Each named move below is a turn or a mirror, shown by a few rows before and after it. Which moves, in which order, take the first row of each later pair to the second? The first pair is answered.
H:
9 22 -16 -2 -1 0 -6 5 5 -3 -8 5 22 -5 -18 -2 -16 -10 -18 -23 7 1 -16 2
 -4 16 -5  ->  -1 28 1 8 -1 9 -6 -1 7 -1 -2 -2 20 -3 -21 5 -23 -1 -20 -13 4 -9 -19 0 -5
 18 -7
-5 4 7 6 -3 -1 0 -8 -8 2 5 3 -7 -3 -7 4 -10 11 -5 17 0 4 -1 -4 1 -2 -6  ->  9 -2 -12 -3 -5 -11 -1 0 -8 0 -2 9 -2 -3 -6 -3 -1 5 -1 8 5 14 1 -2 1 1 -6
8 17 -10 -4 -7 0 -12 -3 5 -10 -4 4 14 -3 -9 -2 -5 5 -13 -16 10 1 -4 8 7
 8 -2  ->  2 23 3 2 -6 4 -13 -8 4 -9 0 -3 14 -2 -10 1 -11 11 -14 -8 7 -5 -4 6 6 6
 -4
-12 3 30 17 -10 10 -10 3 5 0 2 -11 2 0 16 11 6 1 -1 7 -3 -8 2 6 8 -14 4  ->  10 -8 -7 -1 -13 -7 -6 17 4 -7 -11 2 7 -4 21 0 21 -16 4 -8 2 10 0 7 8 -11
 7
J:
-10 -2 22 -8 -12 4 -8 10 0 6 -4 24 1 -2 16 14 5 -17 -5 15 9 -9 -8 23 10
 -21 17  ->  -9 -8 16 -13 -10 2 -7 8 -2 12 -5 27 -6 -2 17 13 3 -16 -1 20 8 -7 -5 25
 12 -22 18
6 17 14 17 -11 -7 -17 3 14 -21 0 -5 25 -6 2 1 4 1 -22 -27 10 -2 7 2 5 2
 -1  ->  -24 5 33 12 -1 3 -5 -15 -4 4 19 -13 4 0 4 7 -16 17 -19 8 -1 -17 13 0 -2
 -6 -12
-5 7 -1 -3 -1 0 -6 -8 11 -8 6 13 14 3 -10 4 -11 -5 1 0 -4 0 -15 5 11 15
 10  ->  -13 5 2 -6 2 0 -6 -14 3 0 9 13 7 4 -10 8 -15 -1 2 7 -9 -3 -12 5 8 12 6
-2 21 9 6 3 -3 14 -13 3 -6 7 -12 -12 -2 -19 13 5 1 -8 -11 -11 -8 -5 -2
 14 -2 3  ->  -6 10 0 -7 7 -4 22 -18 -8 2 9 -9 -23 -3 -16 11 3 0 -2 -4 -15 -5 -3 -3 12
 -3 -2
Q:
14 7 -22 5 -7 -18 1 12 26 -25 6 25 22 13 7 1 12 -14 -3 -13 25 17 -10 13
 -8 3 10  ->  -6 26 -18 5 9 -3 -1 -18 23 -17 15 31 20 22 -20 1 -7 -4 -7 -6 23 2 -12 7
 -10 16 -1
-8 8 14 -15 6 -1 -5 0 -15 2 22 -19 2 -1 7 5 3 1 -6 14 -4 6 14 -16 -17 -3
 -2  ->  -2 8 11 -12 -1 -6 -7 11 -9 -3 15 -23 6 -3 16 2 12 -6 -8 13 -2 9 14 -15
 -14 -7 3
16 22 -5 32 -19 2 -11 14 11 -21 4 10 23 -16 7 2 -5 -10 -14 2 3 -16 -28 9
 17 -2 10  ->  -7 33 -3 27 0 16 -9 -16 -3 -7 13 16 12 -6 -14 6 -25 2 -12 14 -3 -29 -25
 5 14 8 -4
Pairs:
(2 to 3 moves a pair)
-18 11 -21 -11 28 9 1 -24 -4 5 1 13 -5 14 -14 -15 -4 7 17 4 1 -6 -13 -6
 -1 21 -9  ->  -26 -8 27 12 7 7 3 0 -4 10 11 -17 -12 9 19 1 -2 17 12 25 -2 -10 -6 -4 -6
 -5 5 -> Q Q H
-31 32 29 2 22 -4 -13 -30 -14 26 27 -3 -5 0 -28 7 -32 -1 -8 15 -9 -42 -8
 -11 -17 4 -6  ->  35 -3 -23 -18 -8 -49 -6 35 -2 4 -12 6 12 -20 15 -12 22 -40 2 -20 7 8 -7
 3 -13 -13 20 -> Q H Q
25 1 -17 0 -14 -6 8 5 5 -8 -3 7 9 -10 16 -8 16 -14 2 -14 14 16 0 9 0 -4
 6  ->  22 9 0 15 -19 -3 3 8 13 -12 -2 -2 17 -11 16 -2 11 -9 -5 -16 15 7 -3 8 2
 -6 7 -> J H
24 -5 -3 -18 3 -1 -10 2 11 2 -11 4 -6 -4 -1 1 -1 -22 -11 -16 3 7 -2 2 4
 1 -11  ->  24 4 14 -5 -2 6 -16 3 19 -3 -9 -3 1 -2 -1 5 -3 -17 -16 -18 3 1 -6 2 5 -1
 -6 -> J H
-2 8 14 10 -7 4 -6 -1 4 -3 7 -6 -5 11 4 8 0 11 -7 -4 0 -10 -13 0 -4 5 14  ->  1 -3 15 4 -15 0 -4 6 1 -1 8 -10 -8 8 12 8 5 9 -1 1 -1 -7 -9 2 -5 -4 20 -> Q Q Q
11 -13 -3 11 0 -4 15 8 22 -6 -24 16 -1 -13 -9 -1 16 -13 0 -13 0 8 -11 -9
 2 0 3  ->  -17 -20 22 13 8 8 21 -9 10 13 -10 7 -17 -8 -9 7 -4 5 0 15 -7 -5 -7 -13
 -4 -2 -3 -> J J
1 10 10 5 0 -6 -6 10 -2 -4 9 -16 29 23 13 9 15 6 -5 -6 4 5 1 -15 1 -16
 -1  ->  -3 20 -10 -8 12 -2 -8 -10 -6 -1 9 -1 30 30 -5 4 7 7 -7 -13 4 2 -3 -16 1
 -4 -10 -> Q H Q
17 1 -3 6 -15 -6 -11 16 10 -5 -10 -12 11 -17 -2 -7 2 -11 -14 -10 7 7 -6
 -3 3 -6 17  ->  18 -1 -20 -5 -6 -7 -10 6 9 -4 -11 -2 10 -16 -12 -14 0 -13 -8 -10 9 10 -5
 -1 3 -1 9 -> H Q H
22 -37 -14 -8 -14 -4 20 16 9 15 -15 -12 0 5 32 -7 13 -22 10 6 0 30 -1 -2
 -12 -19 4  ->  -4 -39 10 -1 -6 6 23 2 2 29 -2 -24 -13 10 32 3 0 -8 10 28 -8 15 3 -3 -17
 -23 1 -> J J J
17 -2 14 18 -19 -8 3 30 11 -17 3 -3 17 -1 18 2 4 -12 -3 -14 1 7 -8 8 -10
 -3 16  ->  -21 16 19 10 11 14 2 -15 -1 2 19 7 5 11 -15 7 -26 4 -4 4 -8 -17 -7 1 -15
 16 -5 -> Q Q
2 6 21 20 1 3 -11 -1 -1 6 6 -9 2 2 -16 1 7 38 -7 4 -4 -18 21 -6 3 1 5  ->  12 -19 -15 -10 9 -5 2 -5 -16 16 -3 5 -11 1 -11 -8 14 30 2 8 -5 -1 25 -5
 0 0 -3 -> J H
